Each row has a name. Each question is about the rows just above it. Places in a row count from 0.

j796: [ 1.03 -0.46 -1.00 -3.70 -0.60 -6.05  2.38 -0.59 -1.42 -0.47  0.33  1.64
  0.34 -2.09  2.16  0.15  0.02 -0.18 -5.50  1.25  0.16  7.15 -4.18 -0.25
 -3.07  0.44  0.08 -3.24  1.77  1.29 -0.02  7.54 -3.99  2.06  3.57  2.57
  2.12 -1.60  5.34 -1.25  3.70  1.98  0.99 -0.42  4.50  2.34  4.81  3.11
 -3.55 -0.95 -2.11 -2.26  7.24 -0.60  2.03 -1.12 -4.22  3.25 -2.99  1.46]
j558: [-2.98 -0.73  1.59  2.71 -1.88  0.57 -3.93  0.20  1.73  3.67  4.91 -3.56
 -5.22 -0.87 -0.43  2.83 -3.62  1.31 -3.59 -1.69  1.15 -1.04 -4.77 -3.17
  0.99 -0.86  0.33 -3.89 -4.48  2.84  6.41 -0.39  1.81  2.23  0.33  6.97
 -0.61 -5.64  2.99  2.78 -3.39  5.18 -2.46 -0.30 -1.63 -0.47 -2.57 -0.55
  2.18  3.41  3.51  4.67  0.51 -0.52  5.08  1.11  2.98  0.02  2.80 -1.50]
j810: [ 1.10  3.29 -1.49 -1.57 -0.50 -3.67 -5.11  0.50  0.14  2.29 -1.77  2.76
  5.47  1.23  0.19  0.50  2.73 -1.17  2.44  5.03  1.64 -0.83 -5.34 -0.20
 -1.11  1.50  4.01  1.68  0.30 -5.06 -1.78  2.69 -4.52 -1.65 -6.92 -4.08
 -0.10  6.25 -2.00 -0.96  4.64  1.39 -1.48  5.37  5.30 -4.25 -3.26 -0.18
 -0.50  3.29 -0.65  3.03 -4.93 -1.53 -0.97 -3.86 -4.79  0.64 -1.26 -2.09]
j77: [ 3.55  0.66  4.46 -4.30 -3.02  2.25 -3.58 -0.93  0.69 -4.22 -0.09  1.90
  1.92  3.90 -1.19 -5.18  3.51 -0.36 -3.95  0.89 -3.97 -1.65  5.88  0.63
  0.17 -0.13 -4.91  2.05  3.18  3.48 -6.20  0.85  1.96  0.77  9.38 -0.18
 -1.23  2.74 -0.46  1.48  0.94  0.02  1.31 -1.57 -3.87  0.10  2.74  2.63
  0.08 -3.02  4.23 -3.15 -4.50 -0.23  1.48  2.54  0.92 -1.67  0.32  1.64]
j580: [ 0.34  1.69 -3.22 -1.67  0.04 -4.57 -7.46 -8.70  1.39  1.48  2.34  0.48
  2.84  4.43  4.46  1.12  0.29 -1.84 -2.79  4.56  2.84 -2.93 -3.23  1.23
 -3.08  1.23  2.95 -3.78  2.41 -2.72 -1.53  5.73 -2.09 -2.90  2.88  2.39
  2.19  3.57  0.60  0.57  2.48  2.97 -2.16  3.46  6.05 -2.89 -1.71 -2.09
 -0.43  0.65 -1.06  1.99 -1.09 -1.33 -0.74 -2.24 -3.71  0.30 -0.59 -0.71]
j552: [-0.95  0.09  0.40  1.68  1.17 -1.10  1.02  0.49 -0.03  1.01  0.44  1.16
  3.57 -3.10  0.38  3.07  0.02 -3.18 -2.38  5.74  1.24  7.90 -6.72 -0.48
 -2.26  1.87  3.04 -1.05  1.02 -0.81 -0.29  1.12 -2.67  1.01 -8.52 -3.52
  0.98 -0.20 -0.54 -2.50  0.96  3.28 -5.24  4.36  1.75 -5.76 -3.10  0.38
 -1.54  1.25 -2.68  1.16  1.78  0.61 -1.79 -8.78 -0.16  1.18 -2.08 -0.03]
j931: [ 2.66 -2.07  2.97  7.55 -3.20  0.92 -0.43  1.48 -3.73  3.44  2.59 -0.49
 -0.73 -5.41 -2.65  2.82 -1.93 -1.49  0.64 -2.09 -0.76 -1.25 -3.76 -4.76
  2.68 -0.11  1.97 -1.88 -5.45  1.19  2.88 -2.22 -0.11 -0.66 -5.81  0.70
 -1.02 -5.42 -0.80  1.53 -1.65 -0.08 -4.34 -0.40  1.21 -2.86 -4.28  2.03
  1.42  4.32  1.59  6.02  0.47  2.35  2.66 -0.95  6.32 -1.30  3.05 -2.81]
j198: [ 0.44 -0.30  3.34  2.95 -2.15  0.38 -3.02  1.32 -0.57 -1.57  0.39  4.84
  1.93 -3.85 -0.62  0.15  3.30  1.85 -2.13  0.56 -1.08 -7.91 -0.59  5.14
  2.71 -2.68  5.69  6.96  2.50  1.45 -2.85 -3.08 -0.90  1.22 -1.34 -1.30
 -2.11  4.35 -3.54 -2.37 -1.27 -2.33  3.21  3.84 -4.49 -3.58  0.79  3.00
  4.37  1.23 -0.08 -2.64 -6.94 -2.34 -4.76  2.10 -1.37 -2.64 -0.99 -2.67]
Which entry of j810 is missing from [-1.11 -1.53  1.64  1.10  1.50 -0.10 -3.26  4.01 -1.78  2.73 -6.92  0.50
 -1.77 -1.65  4.64 -0.65 -1.26 -4.25 -3.67 -2.00 -5.06 -3.86  1.39 -0.20
  5.47 -0.97 -5.34 -4.93  2.29 -4.79 -0.50 -0.50 -1.17 -4.52  2.44 -0.96
  5.37 -1.49 -4.08 -0.83 -1.48  2.69  1.23  0.19 -1.57 -0.18  6.25  2.76
  3.29  3.03  0.30  5.30 -2.09 -5.11  1.68  0.14  0.50  3.29  5.03]? | [0.64]
Which entry of j552 is missing from [-1.54  0.96 -2.26 -0.20 -2.50 -0.16 -0.48 -2.08 -0.95  1.68 -3.10 -5.24
  3.57  0.38 -3.18  0.40  0.98 -1.79  1.02  3.07  3.04 -2.68  0.09 -3.52
  1.16 -0.29 -8.78  1.78  4.36 -1.05  1.16 -0.03  5.74  0.38 -0.81  1.17
  1.25  1.01 -3.10  1.02  0.02 -0.03  1.18  1.01 -0.54  7.90  0.44  1.12
  1.75  1.87  3.28 -2.38  1.24 -5.76  0.61 -6.72 -1.10  0.49 -8.52]? | [-2.67]
Shuffled j796 with one entry gone: [-3.07  3.25  0.02  3.11  3.57  7.24 -3.55  2.12  1.25 -1.12 -0.46 -1.25
 -1.60  7.15 -3.99  3.70  2.34  4.81  0.34  1.29  1.64 -0.60 -2.09 -0.25
 -0.60  7.54  1.98  0.08 -0.42 -0.95  2.38  0.44  1.46 -3.24  1.77 -1.42
  5.34 -1.00 -2.99 -0.47 -0.59 -0.02  2.03 -5.50  0.15  0.99 -2.11 -2.26
 -4.22 -3.70  2.57  4.50  0.16 -6.05  1.03 -4.18  2.16  2.06 -0.18], missing | [0.33]

j928: [ 7.75 -0.24  7.75  7.75  0.12  0.44  0.12 -1.17 -5.63  0.12  7.75  0.07
 -2.18]
j495: [-5.16  5.41  4.26  0.78 -2.64  0.45  1.77 -0.25  5.41 -2.46  1.66  5.41
  2.09]
j646: [-0.42 -8.34  2.00 -0.43  7.91 -0.73  0.59 -0.28  4.59  5.34  0.23 -1.54
  1.01]
j967: [-0.24  0.06 -0.68 -0.24 -1.25  0.02  0.41  2.55 -8.18  0.02 -0.24 -0.89
 -0.24]
Every place of [7.75] in j928: | 0 2 3 10
At which places does j495 hold [-0.25]? | 7
Shuffled j646 with one entry gone: [ 2.00  7.91  1.01  0.59 -0.42 -0.73  5.34  4.59 -1.54 -0.28  0.23 -8.34], missing | [-0.43]
Places of [-0.24] in row j967: | 0 3 10 12
Which entry of j495 is missing from [-0.25  5.41  0.45 -2.46  0.78  5.41  2.09  5.41 -5.16  1.77  4.26 -2.64]? | [1.66]
Which entry of j495 is missing from [-5.16  1.77 -2.46 -0.25  5.41  0.45 -2.64  4.26  5.41  2.09  5.41  0.78]? | [1.66]
At which places does j495 hold [5.41]? | 1 8 11

j792: [-0.60 -0.90 -0.92  2.33 -0.91 -2.09 -2.40 -1.14 -0.91  0.89  5.08 -0.90
 -0.90 -0.90]
j630: [-4.39 -2.19 -5.51 -0.09 -2.86 -5.30  0.87 -2.28 -2.03 -6.27  0.56  3.96
 -4.78  6.36]
j903: [ 3.01 -0.91 -0.58 -5.48  1.25  0.15  0.80  8.44  3.01  3.03 -1.67  0.15
  3.01  0.15]
Every place of [0.15] in j903: | 5 11 13
Places of [1.25] in row j903: | 4
Every place of [-0.91] in j903: | 1
Places of [-0.90] in row j792: | 1 11 12 13
j630 without one entry, shuffled: [-6.27 -0.09 -2.19  3.96 -2.86  6.36  0.56 -2.28  0.87 -5.51 -2.03 -4.39
 -4.78]. Gone: | [-5.30]
Shuffled j630 with one entry gone: [-6.27 -5.30 -4.78  0.87 -2.19 -5.51  3.96 -0.09  0.56 -4.39 -2.86  6.36
 -2.03], missing | [-2.28]
j792 without one entry, shuffled: [-0.91  2.33  5.08 -0.90 -0.90 -0.91 -0.90 -2.40 -2.09 -0.60 -0.90 -0.92
 -1.14]. Gone: | [0.89]

j827: [ 0.70 -0.54 -2.26 -0.40  2.29  0.05 -1.62 -0.41  0.71 -0.36  2.41  1.87
  1.41 -0.26  0.55 -0.34 -2.12]
j473: [ 0.19 -0.05 -2.24 -0.04 -0.85 -0.52 -1.71 -0.10  0.44  0.33 -0.19  0.20
  1.26  0.00 -0.01 -0.04 -0.99]
j202: [ 1.03  7.22  5.57  7.49 -3.71 -4.29  6.62  8.26 -2.84  1.44 -3.60 -1.32
 -7.71 -3.82 -1.09  7.49  5.92]
j590: [-0.39 -0.37 -2.11 -0.26 -1.28 -2.11 -0.39 -0.39  1.05 -0.67  0.84  0.02
 -2.11  0.84 -0.26 -0.38 -2.11]
j943: [ 1.02  0.47 -3.32 -0.17  0.17  1.28 -3.38 -0.34  2.93 -3.41  0.30  2.06
  0.34  0.20 -1.18 -0.36 -4.72]
j888: [ 0.08  3.40  1.68  4.55 -0.54 -2.70  2.21  5.50 -3.00 -2.01 -1.09 -1.14
 -5.73 -0.71  8.36  5.19  0.56]
j860: [-0.13  0.05 -2.02 -0.17 -0.21 -0.51 -0.89 -0.36 -2.12 -0.31  0.34  0.65
 -0.06  1.50  0.01 -0.33 -1.65]
j930: [-0.13  0.05 -2.02 -0.17 -0.21 -0.51 -0.89 -0.36  1.15 -0.31  0.34  0.65
 -0.06  1.50 -0.73 -0.33 -1.65]
j601: [-0.24 -1.78 -1.77 -0.89  0.56  0.14 -0.79 -1.16  0.34 -0.38  0.98  0.34
  0.97  1.82  0.56 -1.08  0.56]
Places of [0.56] in row j601: | 4 14 16
Which entry of j202 is missing from [-1.09  1.03  6.62 -3.71  8.26  7.49  7.22  5.57  7.49 -3.82 -4.29 -2.84
 -1.32  5.92  1.44 -3.60]? | [-7.71]
Which entry of j590 is missing from [-0.26 -2.11 -2.11  0.02 -0.37 -0.67  1.05 -2.11 -0.39 -1.28 -2.11  0.84
  0.84 -0.26 -0.39 -0.39]? | [-0.38]
Which entry of j860 is missing from [-2.02 -0.33  1.50 -0.31 -0.06 -0.17 -0.13  0.05 -0.36 -0.51  0.65  0.01
 -0.89 -0.21 -2.12 -1.65]? | [0.34]
Which entry of j601 is missing from [ 0.56  0.34  0.97 -0.79  0.34 -1.08  0.56  0.14 -1.78  1.82 -0.24 -1.16
 -0.89 -0.38  0.98  0.56]? | [-1.77]
At which places does j590 hold [-2.11]? | 2 5 12 16
Which entry of j601 is missing from [ 0.56 -0.38 -1.08  0.34 -1.77  0.34  0.56  0.97 -1.78  0.56 -0.24  0.14
 -0.79 -0.89 -1.16  1.82]? | [0.98]

j523: [4.31 4.31 2.49 1.64]
j342: [-1.55  4.01 -0.41 -2.62]
j944: [-5.19 -0.65 -7.19  2.10]
j250: [-0.07  0.21  1.66  0.16]
j857: [-3.79 -1.09 -1.09 -1.09]
j701: [-2.07 -0.59  1.65  1.65]
j748: [-4.45 -0.36 -6.19  1.00]
Places of [4.31] in row j523: | 0 1
j748 without one entry, shuffled: [-0.36 -6.19 -4.45]. Gone: | [1.00]
At which places does j701 hold [1.65]? | 2 3
Places of [-7.19] in row j944: | 2
Shuffled j342 with one entry gone: [-2.62 -0.41 -1.55], missing | [4.01]
Shuffled j748 with one entry gone: [ 1.00 -0.36 -4.45], missing | [-6.19]
Every place of [-1.09] in j857: | 1 2 3

j218: [ 1.21  1.09 -0.07  1.19 -1.05  1.23  3.93  2.57 -2.49  2.23 -1.49 -0.85
  2.66 -3.08  1.09 -4.64  1.09  2.13 -1.80  1.76 -0.89  1.09 -2.80  1.05
  8.34]
j249: [-2.72  1.04  1.34  0.02 -0.09  0.89  0.11  2.80 -2.02 -0.33  1.10 -2.83
  0.85  2.80  0.50 -2.00 -0.56  1.12  0.09  1.26 -5.86 -0.76  2.31  2.11
 -1.87]
j398: [ 5.86 -0.07 -1.87  0.17 -1.00 -2.33  3.98 -0.75 -2.30 -2.79 -1.76 -1.90
 -5.69 -0.03 -0.53  3.32 -1.93  0.82 -0.64 -2.29  1.29 -1.47 -0.45  1.18
  1.30]
j531: [ 5.28  3.12  1.59 -0.63 -3.46 -4.14  2.06 -0.21  1.33  5.27 -3.91 -3.46
  1.34  1.03 -3.02 -0.16  1.28  3.59 -2.37  0.10  3.55 -0.66  0.39  1.29
  3.89]
j634: [-1.93  2.18  2.72  1.43  0.50 -1.61 -3.05  4.04 -0.88 -3.65  0.01  0.92
 -4.51 -7.90  2.42  3.55 -2.95 -0.93  0.74  0.06 -0.74  3.21 -0.93  1.51
 -0.18]
At which places does j531 hold [1.29]? | 23
Which entry of j531 is missing from [ 2.06  1.59  1.03  3.12  3.89 -3.91 -0.63  1.29  0.39 -3.02 -0.66  3.55
 -0.21 -2.37  1.34 -0.16  3.59  1.33 -3.46  1.28 -4.14  5.27  0.10 -3.46]? | [5.28]
Every place of [1.09] in j218: | 1 14 16 21

